A single turn carries every row of the set below to another of its rows. Some are shown first; where does it send the rows asked next?
j713: [ 45  16  20 -27   0  48  26   3   9  13  -6 -71  43 -22]
j558: [ 39 -58  13 -24 -17  31  37  23  18  15   2 -35  64 -50]
j203: [  1  63   6   5  46 -14  28  27 -32  20 -48  20  25  12]
j781: [-50  28   1  13  30 -30  42  16  -9 -51 -15  -9 -11 -15]
j525: [ 48  -9  29 -19   5  46  32  -5   4 -31 -24 -54  26 -47]
j93: [ 56  16  25 -13   0  54  36   5  -2   7   0 -57  42 -31]
j402: [-15  44   1 -21  44   1   4  19 -20  11 -44  55   3  25]
j104: [-51  15   6   3  35 -30  68  -8 -13   1 -15   9 -17 -25]
j971: [ 52 -14  15 -15 -14  44  40  23   7  35  16 -45  65 -33]
j707: [-40 -46  -9  23 -35 -32  -5  26   5 -52  22  -6 -17 -21]
j526: [-47 -17 -20  35 -23 -46 -12  -1  18 -37  30  13  -9 -15]
j246: [ 12 -50   0  25 -66 -10 -32   3 -17  30  28  14 -27  -9]
j89: [ -6 -31 -15   1 -49   2 -49  34  -3  17  32  43  -9  24]
j941: [ -5  53  -8  15  42 -34   4   0 -14  25 -44  47  30   8]
j325: [ 28 -50  18 -40  -7  32  19   1  27 -20 -28 -55  39 -47]
j68: [-52  34 -13  23  33 -46  27  -7   6 -28  -9  20   4 -11]
j373: [  8  27  15  -5  40 -14  33  -4 -37  51 -61  39   4  -5]
j590: [ 42 -13  11 -32 -13  39  27  19  18  39   6 -58  65 -23]
j827: [-59 -31 -17  -2 -24 -15  -4  26  14 -31  38  27 -22   3]
j488: [ 31  11 -13  23 -10 -24 -48  11 -15  47 -27  56  32  15]
j143: [ 47 -12  11  10 -22  -1 -30   4 -39  69 -34  42  -1   5]
j517: [ 42   9  -2   9 -11  -9 -27  45 -33  63 -31  40  39  21]
j767: [ 18 -58 -11  20 -62 -18 -47  44  -9  19  12  24  14   1]
j395: [  5 -31 -20  36 -49 -31 -58   9   4  10  19  37   9   3]
j478: [ 36  -6  24 -33   4  43  20  -8  15 -24 -25 -69  27 -36]
j908: [-65  16  -7 -17  34 -15  30  16   2 -35  -9  34 -15   5]
j809: [ 21  15  -5 -10  -8  12 -45  30 -23  43 -19  61   7  37]
j319: [-49 -34  -2  22 -32 -27  30  -4   0 -13  39  -7 -36 -27]
j896: [ 36 -55  23 -26  -6  33  34   6  17 -26 -22 -40  40 -59]
j523: [ 31 -55   9 -40 -17  28  24  18  28  19  -8 -47  63 -39]

j395 turns into j941
j590 turns into j478
j517 turns into j781
Where do these go?
j809 turns into j908
j104 turns into j246
j525 turns into j558

A single turn carries every row of the set below to another of its rows. Some are shown first; where does it send the rows asked next?
j492: [  5 -11 -16 -38 -73 -19 -64   9 -19  41  60  51 -22 -68 -27 -14   3]
j907: [-10 -14 -17 -46 -82   7 -59   6 -18  -2  57  30 -29 -74 -29 -19  -8]
j289: [-42  33 -14 -23 -17 -48  37  89 -28   6 -25  -7  25  -6 -23  -7  12]
j123: [-13  44 -24 -31 -65 -73  25  42 -37  10  67 -48 -51 -14  34  30 -46]
j826: [-16  -8 -25  42 -38 -33 -53  36 -44  12  16   5 -54  60  35  20 -40]
j346: [ -5   5 -23  46 -40  12  -4   9 -74 -25  27   3 -24  24  59  13 -53]
j282: [-36  22  -4  -3  -5 -36 -29  90 -71 -16 -42  -2   8  24   1 -13  22]
j181: [ -8 -24  -6  17  -2 -69 -47  49 -72  22  -1  36 -68  20  38  25  13]
j750: [ 11  74 -35 -22 -38  21 -33  50  -3  35  75  -7 -48 -13  13  -1 -45]
j416: [-40  46  -4 -18 -18 -49   1  93 -31 -22 -28 -17  21  -1 -18 -19  15]
j629: [ 13  75 -36 -20 -37  20 -34  50  -4  44  77  -2 -44 -14  17   0 -44]
j167: [  7  69 -37 -23 -39  22 -31  48   0  43  75  -5 -48 -13  13   1 -46]
j654: [ -5   8  23 -31 -67  10 -27  88  -2  10  15 -17 -56 -67  -4 -46  25]
j922: [ 28  10  -4 -43 -72 -15 -52   8 -37  -1  66  44 -30 -80 -32 -14  -5]
j456: [  2 -11 -17 -30 -68 -28 -63  -6 -13  36  60  41 -16 -70 -30 -11   4]
j64: [ 25  10  -5 -35 -67 -28 -52  -7 -32  -3  65  34 -25 -83 -35  -9  -3]
j910: [-51 -36 -19  23 -17  11 -22  21 -74 -16  -4  16 -31  -3  72   6  -1]
j718: [-41  40 -35  -4 -66 -29   4  20 -41  26  64 -40   4 -21  81   3 -36]
j722: [-49  43  -7  -6  -3 -62  30  72 -13   7   7 -15  38  -5 -17  -8  11]
j53: [ 13 -34  -2  21 -17 -30  37  12 -84 -24   8  27 -64 -10  28  27 -16]
j625: [-31 -32 -28 -26 -75 -13   1 -18 -41  20  97  46 -20 -38   8   4  -2]
j16: [  0 -39  -1  33 -12 -64 -37  32 -64  10  -4  30 -73  24  26  20   3]
j232: [-57  45  -4  -9  -7 -55  13  76 -12 -21   5 -28  29  -3 -19 -14   9]
j293: [-32  19 -11  -3  -7  -8  35  68 -83  -6 -31   8  32  -5  11  -8  11]
j304: [-30  53  -6  -7 -13 -39  21  81 -45  -5 -21  -1  48 -15  -4 -21  16]
j721: [  5   1  15 -25 -61   0   0  83  -4  63  21   9 -39 -71   2 -33  30]
j224: [-12 -16 -10 -41 -73 -51 -44   8 -36 -30  91  24 -71 -17 -25   9  -3]
j684: [  6 -20  -4  -2  -9 -31  38  29 -92 -33  11  23 -70 -16  32  37 -15]
j728: [-18  59 -18  -3 -58 -83 -55  48 -36  27  60 -38 -28   4  61   4 -23]
j918: [-37  61   0  -1  -1 -56  22  71 -27 -17  10 -17  42 -11 -12 -16  11]
j497: [ 26   1 -20  29 -30 -43  26  27 -68  15  33  21 -59  34  19  43 -55]
j810: [ -4   9  -6  -3 -64 -37 -78  -7 -59  -3  96  49 -14 -28  21 -18  17]
j479: [ 29  33  30 -16 -56   5 -14  78 -29  22  24   5 -32 -84  13 -46  31]
j527: [-11 -13 -17 -40 -77  -3 -57 -10 -13  -4  57  20 -25 -75 -32 -13  -8]
j906: [-25   7 -10 -25  -7 -47  34  89 -66   1 -34   3 -12  15 -26  13   9]
j914: [-30 -42 -10  42 -22   1 -25   7 -71 -22  -4  17 -35   3  62  -2  -5]

j728 turns into j718
j750 turns into j629
j16 turns into j914
Where do these go?
j910 turns into j684
j346 turns into j497
j289 turns into j416
j922 turns into j492
j918 turns into j722
j625 turns into j224
j721 turns into j654
j456 turns into j527
j906 turns into j282

